(in the rows, 128 means zero)
One turn sends every row of this set to another row. A few are shown first. Where does it send the rows asked after them?
k_515: [156 178 121 174 119 150 153 114 133 121 125 126 120 156 146 137 111 152
 140 139 133]
k_556: [113 162 137 154 141 145 132 119 115 119 102 169 114 141 148 140 115 160
 150  86 142]
k_298: [112 118 148 131 123 162 107 125 130 110 143 143 156 115 166 157 133 176
 138 128 124]
k_392: [ 92 130 126 134 134 156 127 125 148  96 154 156 157 114 151 158 141 170
 116 143 136]
k_518: [127 137 154 146 121 143 110 106 100 146 110 152 144 141 149 127  99 164
 135  97 146]
k_308: [ 92  95  86 128 159 105 118 136  79 130 150 129  97 133 105 152 158 132
 134 154 130]
k_856: [104  99  82 132 153 106 125 136  84 129 158 117  97 137 103 152 158 130
 130 169 128]
k_207: [107 122 155 131 127 153 101 118 111 125 120 160 149 122 158 145 118 173
 139  99 136]
k_564: [104 107  87 136 156  96 122 126  66 147 138 129  92 148  96 136 140 126
 132 144 140]
k_181: [ 92  98  90 130 161  99 117 132  70 138 141 135  94 138 101 145 150 130
 135 142 137]
k_358: [114 106  80 139 149 103 129 130  80 137 155 112  97 146 100 145 150 126
 129 172 131]
k_610: [107 104  77 131 151 109 122 142  85 121 144 110 101 138 105 157 170 138
 122 165 130]
k_285: [152 149 144 159 107 143 123 101 108 150 120 129 146 153 146 124  94 158
 130 127 143]
k_790: [ 80 131 135 131 145 146 119 119 126 110 129 180 149 118 147 146 128 169
 120 105 148]
k_715: [100 149 137 144 144 157 126 132 132  99 120 166 121 122 158 156 136 168
 152  98 131]
k_44: [137 129 140 145 110 163 121 120 139 114 153 119 157 126 163 153 129 170
 132 156 121]
k_956: [142 176 130 169 128 142 145 111 117 131 105 148 113 156 141 129 102 153
 144 105 143]
k_347: [123 118  78 142 145  99 127 129  72 141 129 110  96 155  95 139 148 130
 119 156 140]
k_203: [ 96 105  85 127 160 100 114 137  67 131 123 131  97 140 100 148 158 138
 125 133 141]
k_25: [144 164 120 164 123 162 151 125 151 100 142 125 126 139 155 154 133 158
 142 153 122]
k_191: [ 99 148 135 145 137 133 124 104 108 134 110 178 143 139 135 125 102 160
 116  95 162]
k_589: [144 163 116 165 112 142 150 101 136 129 142 128 151 152 136 129 104 152
 105 164 149]
k_695: [158 145 137 158 103 153 127 108 127 135 141 113 153 145 151 136 110 161
 128 155 130]
k_353: [115 150 127 149 136 165 137 135 150  89 140 144 126 123 161 163 145 166
 148 132 121]
k_389: [ 94 100  83 124 159 107 114 141  78 121 135 123 101 134 105 157 170 141
 126 147 133]
k_555: [114 110  82 143 149  97 128 125  72 147 144 118  93 151  96 138 141 125
 128 160 137]
k_568: [122 112  74 140 146 105 128 134  83 129 141 103 100 149  99 150 159 133
 119 171 133]
k_196: [125 146 116 152 119 155 145 116 153 104 160 131 157 132 147 149 130 162
 107 173 135]
k_609: [111 114  82 136 152  97 120 130  64 142 120 123  95 151  95 139 148 132
 122 137 143]
k_667: [130 163 125 162 123 132 140  95 114 144 118 151 144 157 129 117  92 151
 109 124 161]

k_518 turns into k_285
k_515 turns into k_25
k_389 turns into k_203
And these:
k_308 turns into k_181
k_392 turns into k_790

